(in the rows, 128 means zero)
Each path below is one point turned by a fixed rotation once a step. After each direction that follows a path, write how fast that rotation turns it, in deg/step (0 if it stays still).
Each turn is a multiple of 5 degrees from 10 to 175, or 0.
Each row of a path follows its step; steps can be skipped.

step 0: 155, 163, 156, 135, 150, 105, 108, 145, 152, 141, 88, 109, 106, 112, 112, 131, 134, 135, 122, 145, 119, 98, 118, 149, 158, 117, 120, 107, 104, 95, 131, 122, 79, 132
step 1: 158, 125, 131, 132, 143, 112, 97, 158, 134, 175, 122, 97, 143, 104, 120, 160, 148, 130, 94, 148, 115, 124, 109, 98, 136, 126, 147, 136, 128, 104, 170, 109, 111, 148
step 2: 134, 106, 157, 142, 172, 113, 103, 167, 146, 157, 159, 136, 146, 119, 116, 153, 155, 118, 132, 120, 102, 112, 137, 130, 116, 128, 118, 126, 77, 98, 138, 143, 105, 120
step 3: 168, 136, 127, 131, 176, 122, 120, 135, 126, 142, 120, 146, 124, 142, 120, 168, 140, 101, 139, 132, 157, 75, 145, 114, 135, 93, 122, 110, 123, 94, 155, 125, 109, 141
step 4: 157, 120, 160, 147, 136, 96, 108, 149, 122, 148, 106, 131, 121, 104, 154, 142, 139, 96, 150, 101, 105, 122, 107, 137, 161, 108, 124, 109, 141, 96, 153, 126, 92, 157
step 6: 168, 129, 145, 139, 138, 127, 131, 167, 164, 152, 110, 106, 126, 143, 131, 131, 130, 119, 116, 117, 118, 82, 131, 157, 142, 120, 96, 135, 76, 92, 138, 134, 132, 146
step 7: 156, 144, 125, 126, 133, 107, 99, 110, 158, 167, 116, 134, 106, 105, 100, 147, 143, 100, 109, 132, 121, 106, 136, 112, 146, 107, 130, 147, 117, 89, 153, 134, 135, 175
step 8: 117, 130, 170, 150, 163, 107, 121, 130, 120, 158, 120, 118, 146, 126, 106, 135, 179, 91, 129, 110, 98, 114, 101, 145, 131, 122, 147, 132, 103, 110, 169, 137, 126, 142
step 9: 137, 91, 126, 120, 168, 123, 144, 136, 117, 137, 114, 118, 129, 155, 122, 154, 148, 117, 112, 107, 99, 75, 129, 102, 107, 97, 132, 135, 119, 82, 140, 139, 120, 155
step 10: 140, 127, 164, 127, 136, 95, 132, 114, 128, 116, 107, 121, 134, 106, 154, 155, 108, 84, 139, 116, 117, 90, 131, 120, 152, 120, 112, 127, 87, 84, 134, 150, 116, 158
step 11: 144, 147, 140, 132, 131, 115, 133, 129, 136, 119, 102, 92, 118, 108, 91, 167, 125, 95, 138, 138, 82, 118, 117, 131, 133, 94, 148, 109, 127, 86, 150, 100, 136, 149
Directions:
128, 125, 127, 115, 122, 127, 122, 121, 133, 138, 137, 137, 119, 123, 130, 120, 128, 133, 130, 128, 109, 130, 130, 125, 119, 120, 125, 125, 130, 121, 115, 139, 118, 129 : 145
131, 138, 125, 120, 123, 127, 123, 122, 137, 118, 126, 137, 118, 129, 127, 126, 122, 124, 137, 129, 138, 128, 142, 132, 142, 121, 138, 124, 117, 121, 137, 131, 128, 127 : 100
137, 137, 126, 137, 131, 126, 126, 115, 130, 125, 134, 138, 126, 129, 125, 138, 114, 121, 125, 129, 134, 120, 124, 136, 121, 133, 111, 135, 128, 121, 117, 125, 128, 127 : 100
123, 127, 135, 129, 133, 124, 124, 121, 126, 130, 132, 140, 133, 129, 121, 128, 134, 141, 135, 123, 138, 127, 123, 118, 116, 127, 127, 140, 128, 122, 147, 138, 128, 123 : 60
134, 129, 121, 124, 130, 133, 135, 129, 125, 135, 108, 132, 126, 138, 131, 117, 127, 141, 118, 126, 138, 112, 128, 128, 128, 121, 121, 122, 130, 125, 126, 130, 121, 126 : 120

step 0: 108, 140, 89, 138, 113, 166, 135, 104, 122, 127, 129, 129, 136, 133, 137, 138, 132, 101, 150, 150, 127, 152, 120, 125, 135, 152, 116, 101, 163, 100, 113, 148, 102, 103
step 1: 126, 148, 138, 138, 102, 130, 134, 135, 144, 120, 147, 116, 114, 126, 133, 172, 141, 137, 121, 126, 193, 114, 117, 141, 122, 113, 149, 115, 131, 126, 134, 142, 176, 137
step 2: 127, 150, 167, 109, 118, 139, 111, 146, 142, 127, 118, 185, 131, 122, 98, 127, 119, 150, 138, 103, 108, 137, 165, 130, 138, 116, 147, 125, 107, 139, 136, 108, 130, 126
step 3: 133, 117, 126, 130, 158, 122, 147, 162, 96, 106, 118, 148, 119, 139, 139, 132, 104, 136, 121, 135, 108, 111, 90, 85, 130, 158, 121, 142, 141, 132, 144, 117, 99, 147
step 4: 148, 105, 110, 128, 131, 109, 89, 116, 132, 112, 123, 76, 132, 107, 112, 135, 138, 105, 134, 145, 123, 90, 132, 125, 97, 117, 115, 138, 116, 145, 100, 119, 121, 145
step 6: 121, 115, 118, 152, 142, 140, 148, 149, 127, 178, 157, 125, 99, 140, 136, 108, 150, 161, 123, 142, 123, 132, 102, 154, 149, 118, 147, 113, 124, 127, 142, 159, 131, 117
step 8: 123, 126, 130, 124, 124, 168, 167, 117, 108, 90, 108, 151, 155, 117, 131, 146, 125, 105, 123, 114, 112, 141, 132, 116, 83, 121, 137, 123, 157, 103, 122, 142, 136, 119
step 9: 124, 123, 129, 154, 126, 157, 89, 171, 150, 124, 137, 123, 115, 134, 139, 153, 83, 123, 131, 144, 157, 97, 136, 141, 112, 151, 136, 131, 130, 125, 131, 117, 149, 120
step 10: 133, 139, 161, 120, 103, 128, 118, 129, 140, 147, 121, 145, 142, 129, 95, 125, 152, 150, 128, 128, 160, 123, 123, 117, 162, 139, 121, 151, 122, 145, 101, 83, 97, 139
step 11: 148, 121, 148, 108, 133, 99, 127, 136, 93, 143, 109, 137, 143, 119, 145, 112, 140, 116, 135, 127, 99, 108, 89, 103, 138, 111, 123, 128, 134, 161, 165, 156, 134, 123
step 12: 117, 126, 79, 113, 140, 95, 125, 135, 120, 135, 168, 90, 105, 111, 127, 126, 123, 116, 124, 107, 96, 118, 159, 138, 100, 130, 118, 130, 117, 122, 139, 120, 106, 123
Directions:
129, 125, 125, 128, 123, 143, 136, 132, 122, 135, 135, 127, 129, 120, 114, 129, 143, 136, 127, 126, 120, 124, 130, 135, 117, 118, 133, 131, 129, 129, 116, 125, 116, 130 : 170
135, 139, 139, 129, 126, 125, 132, 139, 135, 127, 119, 123, 143, 133, 126, 117, 122, 124, 121, 126, 122, 133, 135, 127, 123, 111, 127, 121, 137, 132, 128, 135, 127, 127 : 120
119, 132, 128, 124, 129, 118, 129, 129, 131, 129, 129, 133, 132, 132, 120, 130, 134, 148, 131, 144, 117, 129, 128, 122, 128, 125, 125, 143, 133, 128, 135, 129, 140, 121 : 85
122, 138, 122, 125, 130, 137, 128, 134, 130, 120, 129, 144, 130, 118, 123, 128, 124, 131, 122, 135, 138, 135, 130, 125, 123, 126, 128, 121, 117, 114, 129, 138, 134, 141 : 55
119, 129, 123, 127, 113, 122, 136, 122, 128, 117, 131, 122, 139, 115, 126, 136, 127, 119, 125, 120, 123, 113, 131, 135, 127, 128, 130, 130, 125, 128, 137, 135, 136, 124 : 100
124, 130, 130, 117, 127, 129, 129, 125, 127, 132, 134, 124, 119, 123, 137, 108, 136, 116, 122, 141, 130, 116, 132, 122, 134, 119, 125, 132, 127, 119, 130, 126, 124, 124 : 55
136, 132, 118, 136, 139, 121, 134, 120, 135, 125, 131, 122, 131, 127, 128, 114, 126, 128, 134, 129, 117, 129, 124, 133, 128, 128, 137, 138, 115, 133, 130, 131, 124, 145 : 45

step 0: 130, 105, 109, 113, 132, 137, 132, 119, 134, 127, 84, 148, 136, 166, 142, 125, 124, 131, 116, 98, 107, 132, 87, 143, 135, 129, 117, 107, 118, 125, 137, 117, 103, 161
step 1: 143, 143, 139, 118, 113, 109, 135, 125, 148, 126, 105, 164, 147, 123, 128, 90, 113, 135, 99, 114, 132, 96, 140, 140, 101, 164, 119, 125, 118, 126, 147, 115, 107, 133
step 2: 116, 114, 124, 125, 113, 101, 110, 112, 129, 142, 140, 136, 118, 108, 139, 132, 89, 99, 94, 130, 107, 119, 125, 111, 75, 144, 150, 145, 124, 123, 138, 129, 143, 114
step 3: 112, 125, 121, 128, 113, 161, 125, 160, 133, 130, 131, 149, 128, 128, 126, 129, 119, 96, 83, 149, 109, 157, 150, 94, 134, 129, 144, 125, 131, 136, 113, 139, 163, 134
step 4: 143, 131, 126, 156, 153, 177, 121, 158, 123, 144, 140, 117, 117, 131, 137, 112, 121, 136, 113, 118, 137, 139, 135, 138, 101, 109, 119, 132, 150, 130, 100, 114, 138, 171
step 5: 143, 132, 137, 165, 140, 106, 149, 143, 136, 125, 142, 126, 103, 103, 123, 105, 131, 129, 159, 145, 113, 125, 150, 135, 119, 126, 85, 121, 142, 126, 105, 90, 145, 125
step 6: 140, 87, 114, 135, 99, 116, 126, 110, 110, 122, 120, 100, 104, 111, 158, 127, 133, 132, 170, 174, 124, 137, 118, 114, 132, 132, 120, 130, 111, 141, 113, 126, 128, 135
step 7: 133, 105, 144, 115, 100, 146, 123, 119, 130, 102, 84, 114, 160, 128, 124, 142, 155, 123, 142, 152, 170, 133, 146, 109, 138, 119, 124, 108, 150, 117, 139, 119, 128, 133
step 9: 134, 131, 118, 113, 133, 122, 149, 107, 165, 126, 100, 132, 144, 117, 114, 119, 116, 145, 120, 116, 82, 114, 115, 139, 160, 159, 135, 131, 135, 150, 141, 103, 141, 114
step 10: 105, 127, 106, 125, 112, 132, 127, 136, 137, 120, 94, 99, 144, 98, 156, 119, 112, 117, 111, 103, 104, 128, 108, 148, 112, 158, 136, 146, 111, 127, 143, 151, 111, 139
step 11: 100, 147, 107, 132, 124, 137, 125, 144, 109, 131, 102, 157, 153, 114, 116, 122, 108, 100, 115, 108, 139, 140, 151, 121, 94, 147, 126, 98, 109, 99, 121, 124, 137, 115
Directions:
131, 118, 125, 130, 132, 129, 119, 123, 117, 138, 133, 116, 119, 133, 136, 127, 124, 129, 130, 128, 124, 131, 120, 137, 120, 130, 140, 139, 126, 123, 129, 135, 114, 140 : 175
116, 139, 127, 126, 125, 136, 128, 121, 123, 129, 114, 132, 119, 127, 127, 124, 129, 119, 135, 122, 131, 142, 130, 114, 128, 115, 129, 133, 129, 132, 137, 131, 126, 138 : 95
120, 128, 135, 125, 132, 125, 134, 122, 126, 129, 120, 143, 131, 117, 127, 129, 115, 131, 117, 127, 126, 125, 121, 142, 132, 121, 135, 122, 118, 117, 127, 136, 129, 134 : 35
130, 127, 131, 130, 118, 130, 123, 137, 134, 135, 127, 128, 136, 131, 137, 125, 121, 119, 134, 135, 117, 127, 108, 120, 146, 123, 133, 128, 126, 134, 124, 129, 129, 126 : 110
111, 125, 123, 136, 122, 121, 138, 133, 125, 131, 120, 127, 126, 143, 142, 118, 130, 134, 138, 124, 132, 123, 130, 130, 124, 127, 128, 120, 119, 122, 120, 121, 127, 125 : 65
124, 118, 132, 125, 129, 135, 133, 141, 125, 119, 131, 121, 137, 130, 129, 124, 134, 130, 125, 126, 134, 125, 124, 126, 128, 134, 125, 118, 122, 137, 142, 138, 133, 148 : 110
128, 135, 133, 122, 120, 122, 127, 135, 112, 124, 127, 137, 126, 139, 122, 124, 129, 125, 115, 120, 123, 128, 116, 122, 118, 136, 120, 140, 130, 127, 117, 129, 135, 130 : 35
